Named moves, each a turn or a mirror, and the order they were made in; the first pair answered:
R (before -> after):
[-12  23  -5   9  -4 -24  13   6  -5  -7   9   2   1  14]  ->  [  3  18 -10   4   8 -16  23  12  -7  -1  10 -10  -3  18]
[ -1   0   6  21  16   5 -11 -24  -1  -1  -4  -4  -2   8]  ->  [  3  -2   5  20  19   8  -9 -23  -2   1  -3  -7  -2   7]
[-13 -22  -4 -16   0  11   1   2   4  11  13 -12 -12  -7]  ->  [-26 -17  -1 -12  -7   6  -8  -3   7   7  14  -4  -9 -10]
[  5 -22  -4  -9   6  20 -13   0  13   6   2  -4  -3  -6]  ->  [-10 -16   3  -4  -4  11 -23  -6  15  -2   3   6   1 -10]
K (before -> after):
[ -3  12  -3   4   4  -9   9  -3 -14   0   2   5   5   2]  ->  [  6   8  -4   5   6  -6  11  -3 -13  -1  -4   3   2   5]
[  8  18   4  14  -5 -14   7  -2  -9  -9 -25  10   1   1]  ->  [  9  12   6  13  -9 -12   4  -5  -5 -11 -28  12  -2   2]
[ -4  62  21  16 -19 -41   2  -8 -25 -17 -14  21   1  -1]  ->  [ 13  60  20  17 -14 -38  10  -8 -27 -18 -23  17  -1   4]
M (before -> after):
[  2 -16   0   2   8  -7   1 -24 -10 -11   3   0   8  14]  ->  [ -1 -12   0   2   9 -10   1 -23 -13 -10   6   0  10  13]
[-37  46  -4  -6  10 -24  29  22 -39   3  12 -10  21   8]  ->  [-67 -23  16 -26 -28  23 -15   1  12   0  10   7   8  -8]
[-25 -16   0 -11  11  18   7  10  -1   0  13  12  15 -32]  ->  [  8 -29   1 -10  17  31  16   9   2  -2  -9   6   6 -22]
[-27  39 -13   0  12 -26  10  17 -24   9  35  -3  13  -1]  ->  [-40 -29   5 -19 -20  22 -26  -1  21   7  23   9  -3 -10]
U (before -> after):
[-11  13  11  11   8 -13  12 -13  -2 -12 -10  10  -1  -7]  ->  [ -8 -18  12  -2   5  13   7 -14  16  -4  -8   4 -11  -8]
[-15 -21   8  -6 -25   3 -31 -14  32 -23  10  10  -4 -19]  ->  [ 50  -9 -15  -7  21   5  18  11   6  -3   1 -26 -12   1]
[-22  39  23  42   1 -25 -12 -18  -5 -14 -16  26   2  -9]  ->  [ -4 -43  19   8   7  43 -17 -12  34  13 -11   2 -22 -11]
[-31  21  -7   2  20 -12  14 -17 -19   5  27   4  -1  -3]  ->  [-35 -13  -2 -12  15  14   4 -18   1  11  30   0 -12  -7]

Each pair is two moves apart.
[ 23   5  15  10 -22 -21  -7  -8 -14   1 -14  13  -1  15]  ->  [  0  19   9   6 -17 -33  -7   0 -21   7  11  11   7  10] | R, M
[ 29  -1   2   6   0   0   6   0   4   1 -18  -1  -8   9]  ->  [  3 -11  10   1 -15   5 -14  -9  19  -3 -11  11  -5   1] | K, K
[-10  40 -25   6  21 -32  20   7 -16  -7   6  -8  29   2]  ->  [-52   4 -18 -15   3  -5  -7   2  13   0  32  -3  26 -13] | U, K
[  2  15  19  11  -6   5 -19 -10  18  -8 -21  24  16  -7]  ->  [ 13   9  19   9  -3  10 -16 -10  20  -7 -27  22  13  -3] | K, M
[-13   7   4   6  -4  16 -10 -18   7 -10   2   0   6  -3]  ->  [  9  11   2  12   1  15   0 -17   1 -11 -12  -3   4   4] | M, U
[-33  -9   5 -14   2  17   0   1  22   4  37 -21  -5  11]  ->  [ 16  11  -4  -1  25   7  30   8   0   4  15 -33  -8  27] | U, K
[ 18 -30  -1 -19   9  30   8  10  15  19   5 -14 -12  11]  ->  [ 31 -14  -6 -12  19  21  20  15   3  19   0 -18 -11  17] | R, U
[ 21   6   0  -8  22  10   5  12 -21   2   6  -5   9   5]  ->  [  2  11   0 -11  19   5   1  13 -22   4  19  -3  14  -1] | M, K
[-13   6  -3  13   5   0  10 -19  -8   3   7  16  24  -8]  ->  [-16  -5  -5   4  11   8  13 -13  -5  11  15   8  21  -9] | R, M
[ 45 -55  25  -9   1  25   2 -20  26  -2 -36  -7 -23   4]  ->  [-48  -5  36   2 -31 -24 -34 -31  18 -19   5  28   5 -20] | M, U
[-19   2  27  -1 -29 -24 -10 -14   8 -22 -27  22   1  -2]  ->  [ 24 -25  22  -8 -15   2   7  -8  11 -12 -45   4 -14   9] | M, U
[ -6 -23   5   4 -15  14 -20  -6  21  -5 -14  21  -5  -6]  ->  [-11  26 -13  10  14 -22   7  15 -13   5  14   6   9  -4] | U, M
[  8  -4  -9  -5   9   1  11  12   3  13   8 -10 -10   9]  ->  [-18   1   3   3 -13  -9 -10  -4   9  -4   5  12  -4   2] | K, R
[-17  -3   7   1 -16  -6 -21   0  -2  16 -11  -3   5  11]  ->  [  1  -5  -2  -4   3   1  -6  10  -7  27  -7 -18   1  16] | K, R
[ 29 -62  12 -17  -4  36   4 -26  33  21 -36   5  -6   4]  ->  [-16  50  11  24  -8 -54  10 -24 -20  -5 -19  31  32   0] | M, R
[-37 -31   0  -2 -16   2 -43  -8  11 -14  17  -2  28 -12]  ->  [-28   8 -18   3  14 -24 -13  13 -20  -2  36 -20  39  -6] | K, K
[ -9  32   6   0  -9 -10 -12   5 -17  13  26   2   6  -8]  ->  [ 42   0   9  -2  -4  19  -4   0  -5  12 -13  -5 -11   4] | M, M
[  7 -13  11   1 -17   6 -11 -16  18  -9 -21  13  -3   8]  ->  [ 31 -14  -3  -8  11  11  13   1   7   7 -12  -9  -7  14] | K, U
[ 15 -40 -10 -13  21  33   8  22  30  22  15 -27 -22   5]  ->  [ 31  -5 -19  -3  38   8  30  31   4  22  14 -34 -16  13] | K, M
[-36 -24  -4 -13 -31   4 -13 -20  -5 -21  12  11  -1 -14]  ->  [ 14 -10 -28 -15  16   3  32  10 -33   1  15 -23  -5   0] | R, M
[ -4 -18  22  -1 -16  -2 -23 -21  17 -19 -14  22  -5  -4]  ->  [  3  29  -4   2  25 -33  14   8 -20  -2  14  -5   6   2] | U, M
[ 14  15 -17  13  11   2  35  11 -22  -1  -8 -11 -10  -6]  ->  [  4 -27 -12  -3   1  33  20   5   6   6  -4 -12 -20 -14] | U, U
[ -5  25 -13  -6  17 -17   5   6 -20   5  11  -8   8  -1]  ->  [-28   8   3  -5 -11 -10 -22 -12   1  -9   2  14   5 -10] | K, U
[ 37 -37  10 -21  22  13  22   8   8  12  12 -22 -20  -4]  ->  [-29  25  17  -3   4 -42   3   1 -12  -5  38   7   6 -19] | M, R
[ 31  11  10   5  27   9  28  40  -7  18  18 -18  -7  12]  ->  [ -4  31  11   6  20 -10  18  40 -13  14  39  -9   4   4] | K, M
[ 12 -30   2  -7  -1  24  -1  -8  12   7  -9  -8 -13  -9]  ->  [-15  24   6  16 -10 -23  -3 -11 -12  -9  -4  12   6 -12] | M, R
[ 13  -6  11  -1  -2   0  17  -2  -1   0  11  -9 -19   6]  ->  [ 13   3  11   4  -1  -8  18  -2  -7  -2   9  -7 -17   7] | U, R
[-22  -8   8  -7  -4   4 -26 -15  15 -15  14  15  -3 -11]  ->  [  6 -27  -3 -16  16  23  -7  -3  14   0  14  -7 -12  -4] | R, K
[-26  65  27   3 -19 -31 -24 -18  -9   7  17  20  10 -30]  ->  [ 70  24  29   8  -6   7   2 -22  -2   6 -48   5 -18  -4] | M, M
[ 16 -28 -10  -9   4  26   8   5   3   4  -3  10   0  17]  ->  [-26   4  -3   3 -15  -4  -7  -3  -5  -9  10  30  15   7] | U, M
[ -6  10  -5  -2  -3 -16   1   1 -14   0  -5  11  -2  19]  ->  [-19  -8  -3 -14  -8  -3  -9   0  -1   4   5  10  -5  14] | U, K
[-34   8  -5  -7   1   3  -7   3   3   2  17  10  13  -1]  ->  [-14  15 -13  -9  18   0  11  13  -8  10  18  -4  11   6] | K, R
[ 40 -45 -19   0   5  25   1  15  21  18 -11   4  -1   7]  ->  [-28   9  -7  20 -25 -27 -28   0   8  -5  10  39  24 -10] | U, M
[  9  17   2   2 -35 -15 -20 -23  -7 -21 -32  31  27   5]  ->  [ 14 -28   2 -17 -35  21 -27 -24  16 -10 -31  23  14   3] | U, R
[ -7  -5  30  -7 -12  -3  -7   0 -20  16  13  -8  19  -5]  ->  [  7   1  26  -3  -5  -5   4   4 -27  18   8 -14  18  -1] | K, K
[ -7  17  -4  16  28 -30   4  19  -7  -8  17  -8   9  -2]  ->  [-33   0   3   8  12 -20 -15  13   9  -9  26   1   9 -11] | K, M
[-10 -12 -11 -18  16  15  12  14   2  22  27 -23   2  -6]  ->  [-43  -1   2  -7 -12   1 -13  -2   9   3  24   3  10 -16] | M, R
[ 14  19   1   3   7  -3  13   4 -14  -4   0 -12  -1  11]  ->  [ -4 -14  11  -7 -11  21  -9  -7  10  -4   2  -4  -6   2] | M, M
[-22  -3  12  -7 -19 -11 -25 -15   5   0   6  15  -3  -7]  ->  [ 24  22  -1   5   5 -25   6  -4 -20   1 -12   0  -5   9] | M, M
[ 10  25 -11  -6  20  -3  14  18  -8   4  14 -15   6  13]  ->  [ -6   7  -9 -18  16  11   5  19   4  11  28 -16   5   6] | M, U
[  6 -17 -13   8  12 -20  12  -3  -9  -9  13 -18  15   8]  ->  [ -8 -15 -11   8   8 -23   6  -5  -7  -9  19 -15  18   3] | K, M
[  3  15  -9   1  -4 -16   2  10 -13  -2  -2  -2  -5   2]  ->  [ -8  -2   0  -3 -19  -6 -14   0   2  -5  -5   8  -8  -2] | K, U
[  5  15   1   6 -23 -18 -11 -11   0   1 -34   5  -2   7]  ->  [ 13 -17  -1  -8 -18   9 -11  -8  15  13 -28  -6 -13   6] | K, U
[  6  23  -6  -9  12 -13  22  -3 -14  -2  22 -27  -7   1]  ->  [ -1   5  -7 -19  12   1  16  -3  -3   5  31 -31 -10  -4] | M, U
[  6  38   0  11  19 -22  27   9 -29   3  14  -2   9  -2]  ->  [ 23 -16  -4 -13  27  22  27  14  -4  20  15 -21  -8  -1] | U, U
[  7 -15   6 -11  10  25   0  -7  13   0  -7  -2 -15   4]  ->  [-17   3  15  -1  -6   8 -15 -16  11 -11  -4  15  -7  -2] | U, U
[ 13 -16  17  -2  26  34  15  -3   2  17 -17 -18  17  -4]  ->  [  6  27  20  18  23  -2  19  -6 -17   3 -22  -6  30  -2] | K, U
[  1  -7  19   2 -13   0 -14  -3  29  10  18   0  11  -5]  ->  [ 18  -1   9  -2   6  -1   5   9  18  21  26 -17  10  -1] | K, U
[-16  -2 -26 -31  34 -12   7  26 -17  27  47 -24  12  -6]  ->  [ 43 -23 -24 -26  41   8  22  20 -13  24   3 -30  -5  10] | K, K
[ -6   8   4   2 -17 -13  -4  -6   7 -12  -8   9  -1  -8]  ->  [  9  11   1   4 -10 -13   4  -3   3 -11 -17   4  -1  -4] | M, M
[-22   4  -2 -17  23 -20  11  -8 -17   3   9  -9  15  -7]  ->  [-13  -9  -4 -24  28  -8  15  -5 -12   7   8 -16  10  -5] | U, U
[ 53  21 -11  -9  10   0   4  16 -12  21  -1 -17  11  40]  ->  [  7  48   6   6 -21 -31 -24  -1 -12  -1   2  16  27  29] | R, K
[ 26 -21  -9   0  -3  10   1  -6  -3 -11  -1 -15  -2   6]  ->  [-16  -7  -4   0 -17  -5 -17 -12  -2 -17  19  -1   8  -5] | M, U
[ 27  -1  10  12   5  -6  25   1   3  -8 -23   5  -9  20]  ->  [ 18  -1  18  14  -8  -7  14  -8   9 -16 -26  14  -9  19] | K, U
[ 10   3  -8  -1   9   5  10  14  -3   7   5 -13  -4   3]  ->  [-14   9   5   7 -15  -4 -12  -2   5  -8   0   8   0  -5] | K, R
[-15  12   5  -1  -4  -5 -10  -7  -4   5  10   6   7  -3]  ->  [-5  3 -2 -8  8  4 -1  1 -5 15 18 -8  3 -2] | R, M
[-22 -15   1  -4 -23   9 -20 -21  10  -7  28  -8  -1  -9]  ->  [-15  27  -3  12 -13 -23  -5 -18 -13 -15  24  -5  11  -3] | U, U
[ -3 -31   4 -17   0  18   1  -5  13   6 -13  -2 -14   5]  ->  [-36 -13   6 -14  -9   2  -9  -7   9   1   4   8  -5  -3] | R, K
[ -4 -25   3  -4 -20  14 -13  -8  13  -2 -14   8 -11  -6]  ->  [ 27 -17  -2   1  -5  11   6  -2   2  -1 -25  -1 -15   4] | K, M
[-32  12   3   5 -10 -10 -14  -2   5  -8  14   6  12 -14]  ->  [  9 -24   6   0 -10  20  -9  -7  20  -8 -16  -1  -6  -5] | M, R
[ -9  29  -1  14   6 -27   7   8 -18   3   5  -4   7  10]  ->  [  7 -24  -3  -9  12  18   7  11   6  20   8 -21 -10   9] | M, R
[-13 -13   8  -5 -22 -10  -2 -12  11 -12   0  21   2  -1]  ->  [  5 -17   8  -2 -21  -5   3 -13  11 -14 -13  18  -4   5] | M, K
[ 33  24   3  29  -1 -16  26   3 -24 -19 -27   3   5  12]  ->  [ 35  -3  12  25 -16   0  11 -10  -5 -25 -43  11  -4  11] | U, M
[ 34 -19  23   4 -36  30   1 -19   4   2 -18  11   0   5]  ->  [  1  42  13  17 -25 -19   9  -9 -28   1  13  14  23  -1] | U, M
[ 16 -12  -3  24  17  22  11 -14  -8   2 -20   7   5  16]  ->  [-31 -18   2  14   4  24 -11 -16   6   4   9  16  13   0] | M, U
[ 28   5   5  11 -19 -12  -4  -3 -10  -5 -10  19 -13   9]  ->  [  2 -10   9   3 -29  -5 -21  -6   4  -3   2  24 -12   0] | U, K
[-21  14 -10 -11  24  15  32  14 -16  24  15 -39 -16 -11]  ->  [-57   1   4 -15  -2  19   4   1   1  17  22 -21 -13 -24] | M, R
[ 23  10 -26   5  13   8   7   7 -19   1  -1 -17   4  11]  ->  [ 25  -3 -25   0  14  17   5   6 -13   5   0 -20   2   9] | U, R
[ 16  -8 -24  -1  28  -2  18  16 -10  12  12 -16   0  12]  ->  [-13  24 -14  14   9 -32   3   6 -17  -5  11   7  12   6] | U, K
[ 15  -3   1  10  19  30   7   8 -16  -2 -13  -7 -23   0]  ->  [-35   3   5   5   4  21 -15   3  -9  -4  15   6 -12 -15] | M, U
[ 11  17 -16 -33 -13  -9  23  15 -12   7  13   9  -4  21]  ->  [  8  -5 -13 -43 -17  10  14  12   2  13  15   7 -10  19] | U, U
[ 20  11  -2   1   6  -4  24  -9 -10  -5  -7 -19  -1  17]  ->  [ -4 -22   9 -10 -14  17  -3 -20  17  -5  -1 -10  -6   6] | R, U
[ -2   8   2  16 -12 -11 -10  -9  -5 -16 -13   8   6   4]  ->  [  1 -21   2   3 -13  13 -15 -10  10  -8 -11   3  -2   2] | U, R
[  0 -22  -6 -11   1  11  -5   1  10   5   4  -9  -8  -8]  ->  [ -4  17  -6   7   3 -23   1   0 -10  -5   2  -2   4  -5] | U, R
[-27  24 -14   0  12 -23   8  15 -13   2  23   5   4  -3]  ->  [ 12 -33  -9 -13  12  25   8   9  15   8  -5  -5 -18   6] | U, M
[ 32 -28 -11   0 -35  22 -12 -22  11 -15 -49   5   2  12]  ->  [ 34  32 -23  18 -13 -22  13  -7 -27 -15 -38   0  18  17] | R, M
[-23   0  15  -2 -12  -6  -3 -12   4  -8  11  24   4 -10]  ->  [ -6  23   8   6   2 -21  14  -2 -15  -7   8  17   8  -4] | R, U
[  1   6   8  16 -12  -7   3  -3  -9 -12 -10   4   7   7]  ->  [-14 -17  11   6 -16  10  -6  -5   6  -6   2   3   3   1] | U, K
[  9  -6   3  10 -14   2   5  30   0   4 -20  -1  21  24]  ->  [-14 -16   4   2 -19   9  -6  30   9   8  -4   1  22  17] | M, U
[-32  10  -5   2  -6  19 -20   8   6   8  34   5   0 -29]  ->  [-13  21 -18   0  15  13   3  21  -8  19  37  -9   0 -22] | K, R
[ 21  -6 -11 -14   9 -17  31  17 -10  25  25 -20   3   4]  ->  [-11  21   8   8 -25 -46   6  -4 -10  -3  12  14  15  -3] | K, U
[ 13   1  -4  -2 -12 -21   4 -13 -16 -30 -24  17   3  -4]  ->  [ 22 -16  -4 -10 -10  -5   5 -12  -8 -25 -29  12  -3  -2] | R, K
[ 49 -14   5  18 -33  10  12 -18  12 -32 -36   5   7  24]  ->  [ 49 -35   2   5 -30  26   9 -15  23 -23 -27  -3   2  22] | K, R
[ -7  -4 -10  -3 -13  12  -9   4  -5   0  -5  -1   0  14]  ->  [ -2   1 -15  -3  -5   9  -1   7 -11   2  -2  -8   1  15] | K, U
[-32 -15  -3  -5 -25  48 -19 -17   8  25   8 -14 -17 -22]  ->  [ 34   9 -17  11   4  36  22  -5 -22  25 -24 -32 -21  -1] | U, K
[-17  -3  -5 -13  -2   0 -12   5   9   6  16   2  -7  -6]  ->  [ -1  17 -11  -6  11 -12   4  10  -5   7  14  -4  -3  -1] | R, U
